(in the rows, 128 means zero)
One turn moves every row onto another: examples first, then more rows asked
j112: [116 138  96 117 133 131 130 135 149 153 138 170 135 142 128 117 144]
j956: [113 138 110 105 131 123 116 136 151 107 129 173 143 143 136 104 120]
j335: [100 121 130 133 120 139 116 138 148 135 129 177 148 161 140  97 142]
j542: [112 109 127 111 151 126 113 163 116 125 152 157 146 153 145 133 146]
j795: [118 140 108 117 141 134 112 131 129 121 150 148 107 147 102 109 152]
j67: [114 104 107 134 148 136 119 142 126 126 154 146 117 142 139 104 118]
j744: [114 145 102 126 144 139 109 139 147 149 131 175 148 146 125 107 142]
j999: [133  92 127 117 130 146 116 125 123 126 130 184 132 158 117  97 146]
j986: [134 125 114 133 135 120 133 166 119 134 141 182 142 145 129 118 147]
j739: [131 101 127 124 123 136 125 125 122 127 118 183 135 167 121 104 147]
j144: [110 137 117 105 133 138  85 142 141 119 128 161 127 156 114 130 148]
j188: [114 116 119 133 144 141 124 141 119 128 162 145 114 145 129 100 114]
j485: [112 140 122  84 123 126 117 147 116 121 139 164 131 168 142 125 130]
j390: [127 123 118 138 146 126 117 163 125 148 138 169 154 148 131 119 151]
j330: [101 146 112 101 145 134 109 136 148 117 127 175 147 158 128 108 123]
j100: [113 107 140 110 138 143 138 145 139 122 125 163 124 151 130  87 122]
j667: [125 110 126 115 134 109  96 127 118 118 117 162 110 154 123 114 145]
j933: [106 105 138 110 138 137 140 133 143 133 136 156 120 155 128  86 130]
j729: [119 104 130 109 154 119 107 145 123 142 138 193 130 167 133 126 148]
j924: [129 124 121  99 140 104 111 134 118 138 132 162 108 173 126 114 154]
j426: [ 99 132 129  86 143 126 111 147 123 115 145 163 141 173 141 122 136]
j386: [132 113 119 131 117 131 123 137 120 124 115 177 140 176 125 101 145]
j622: [115 135 112 121 144 129 121 140 121 117 139 158 103 153  92 111 145]
j210: [128 104 117 101 141 131 120 154 123 122 161 159 141 146 143 134 137]
j626: [118 121 124 129 134 142 120 141 114 135 154 137 115 160 118 103 115]
j545: [115 125 142 104 150 142 115 167 138 123 154 159 134 163 127 106 116]
j664: [118 135  99 106 138 147 106 132 133 127 153 149 108 149 110 107 154]
j444: [118 106 130 106 145 141 136 156 138 109 121 167 126 153 127  90 120]
j247: [133 119 125 105 138 108 103 125 117 129 126 163 109 164 118 120 150]
j728: [103 128 106 146 155 119 116 144 135 131 156 158 129 154 120 126 134]

j386 turns into j664
j542 turns into j390
Now find these:
j335 turns into j144
j667 turns into j626
j210 turns into j986
j795 turns into j100

One turn moves every row onto another: examples first, then more rows asked
j347: [134 118 146 143 117 140 122 140 130 116 105 118 123 119 161 146]
j909: [122 128 153 124 109 124 106 148 119  86 121  89 133 145 114 135]
j792: [116 118 136 107 114 136 118 156 122  98  96 125 130 110 117 130]
j338: [123 132 134 102 120 126 117 143 137 129 112 126 120 137 149 145]
j806: [125 123 124 122 119 153  98 134 131 102  94 104 139 150 153 121]
j617: [141 141 129 136 119 127 124 165 149 105 133 110 154 126 127 119]
j644: [139 104 139 126  91 112 107 135 128 101 106 109 138 117 122 122]
j145: [119 140 130 108 114 154 100 144 133 125 110 110 114 127 108 126]
j971: [123 129 137 124 116 134 130 142 155 118 128 111  98 138 141 135]
j164: [139 130 146 160  95 145 115 165 132 112 120 117 133 126 128 136]
j433: [125 129 124 150 110 135 108 169 128 100 123 121 134 123 139 107]
j263: [142 109 129 125 100 139 107 151 156 118 123  93 134 105 136 116]
j157: [105  98 123 115 100 129 104 150 126  98 113 104 128 117 132 124]
j30: [124 136 146 120 114 119 107 122 127 130 130  97 143 123 130 112]
j494: [135 117 120 127 102 135 113 160 141 119 106 121 137 123 116 161]
j269: [137 115 136 114 118 143 118 152 147 101  86 115 141 152 116 132]
j509: [107 120 131 133 119 141 107 147 139 100 105  82 125 151 149 143]
j574: [130 125 128 132 136 140 105 142 139  89 131 128 148 148 142 129]
j8: [124 126 132 133 121 153  99 120 158 123 119 115 141 144 113 126]
j583: [119 123 141 137 115 144 115 154 109 120  96  87 142 141 134 140]
j544: [128 122 127 108 120 139 126 143 143 127 145  93 128 134 143 124]
j430: [119 130 141 148 129 137 104 133 148 104 119 117 117 129 107 112]
j759: [132 128 149 137 124 113  90 129 152 105 129 101 129 129 117 137]
j463: [126 135 129 147 108 122  98 138 123 122 131 109 150 127 130 153]
j930: [139 124 148 116 121 138 130 139 141 119 107 107 145 143 148 102]

j971 turns into j157
j338 turns into j644
j269 turns into j463
Now find these:
j574 turns into j347
j806 turns into j164

One turn moves every row onto another: examples first, then more rows asked
j581: [120 128 149 127 129 127 116 149 121 112 122 138 132 119 127 129 139 117
 115 136 122 157]
j94: [126 140 142 127 143 121 117 142 110 124 123 131 125 119 122 118 146 105
 119 134 124 144]
j117: [116 135 127 110 106 137 115 122 124 145 159 125 125 114 144 141 128 155
 143 135 109 113]
j259: [131 139 132 155 128 155 137 124 114 121 134 113 133 149 111 120 125 143
 123 127 126 120]
j532: [123 130 149 136 128 132 126 155 134 109 127 131 151 127 120 126 136 135
 108 134 122 158]
j721: [115 135 114 108 107 141 116 131 120 142 147 116 152  97 139 131 118 156
 119 143 123 121]
j482: [122 144 120 117 115 139 127 121 123 152 167 113 133 121 135 129 133 159
 138 133 111 104]
j810: [125 125 154 119 148 115 130 132 133 121 128 128 113 113 117 129 158 138
 118 128 130 145]
j501: [129 133 148 124 153 114 134 131 127 125 132 121 115 115 110 121 161 136
 116 128 133 138]
j102: [119 138 125 121 110 142 127 127 130 146 166 115 139 122 135 134 129 168
 135 134 109 109]
j946: [131 142 132 149 132 150 129 117  99 128 127 119 115 143 119 120 129 125
 131 128 129 118]
j227: [120 144 109 111 115 139 119 126 112 150 152 109 151 100 134 122 122 150
 118 143 124 111]
j802: [124 121 155 122 143 119 132 137 140 115 130 128 122 115 117 133 155 149
 115 129 130 149]
j913: [127 126 152 128 146 120 140 139 141 117 136 121 131 121 108 127 157 154
 111 129 132 144]
j651: [117 133 128 115 105 140 120 127 132 142 163 121 135 115 141 143 125 166
 137 135 107 115]
j595: [117 144 110 108 115 137 115 125 110 147 149 114 143  94 138 125 123 145
 122 144 124 113]
j173: [121 121 144 145 114 153 121 127 116 110 120 132 119 137 131 142 118 139
 131 133 123 139]
j740: [130 133 147 129 153 117 139 134 135 125 136 116 125 121 107 119 160 145
 111 127 133 138]
j294: [132 149 136 138 148 127 128 144 112 127 132 119 140 130 112 108 150 112
 114 131 125 137]
j80: [125 127 140 153 116 159 134 129 123 110 129 121 137 146 119 134 119 152
 122 131 124 134]
j798: [118 142 120 113 113 134 120 117 120 152 162 118 122 114 139 133 132 149
 143 133 110 106]
j709: [114 137 115 103 110 138 112 126 114 143 146 118 143  94 141 132 119 149
 121 144 124 119]
j350: [129 142 139 143 139 134 132 153 129 117 137 120 155 133 107 112 141 134
 106 131 124 145]
j253: [116 141 112 111 112 142 119 131 119 144 153 112 157 101 133 126 120 159
 118 144 124 117]
j902: [124 130 139 141 122 148 120 116 101 121 119 131 108 134 128 134 123 123
 134 130 125 128]

j80 turns into j173
j709 turns into j595
Now find these:
j802 turns into j810
j532 turns into j581
j651 turns into j117

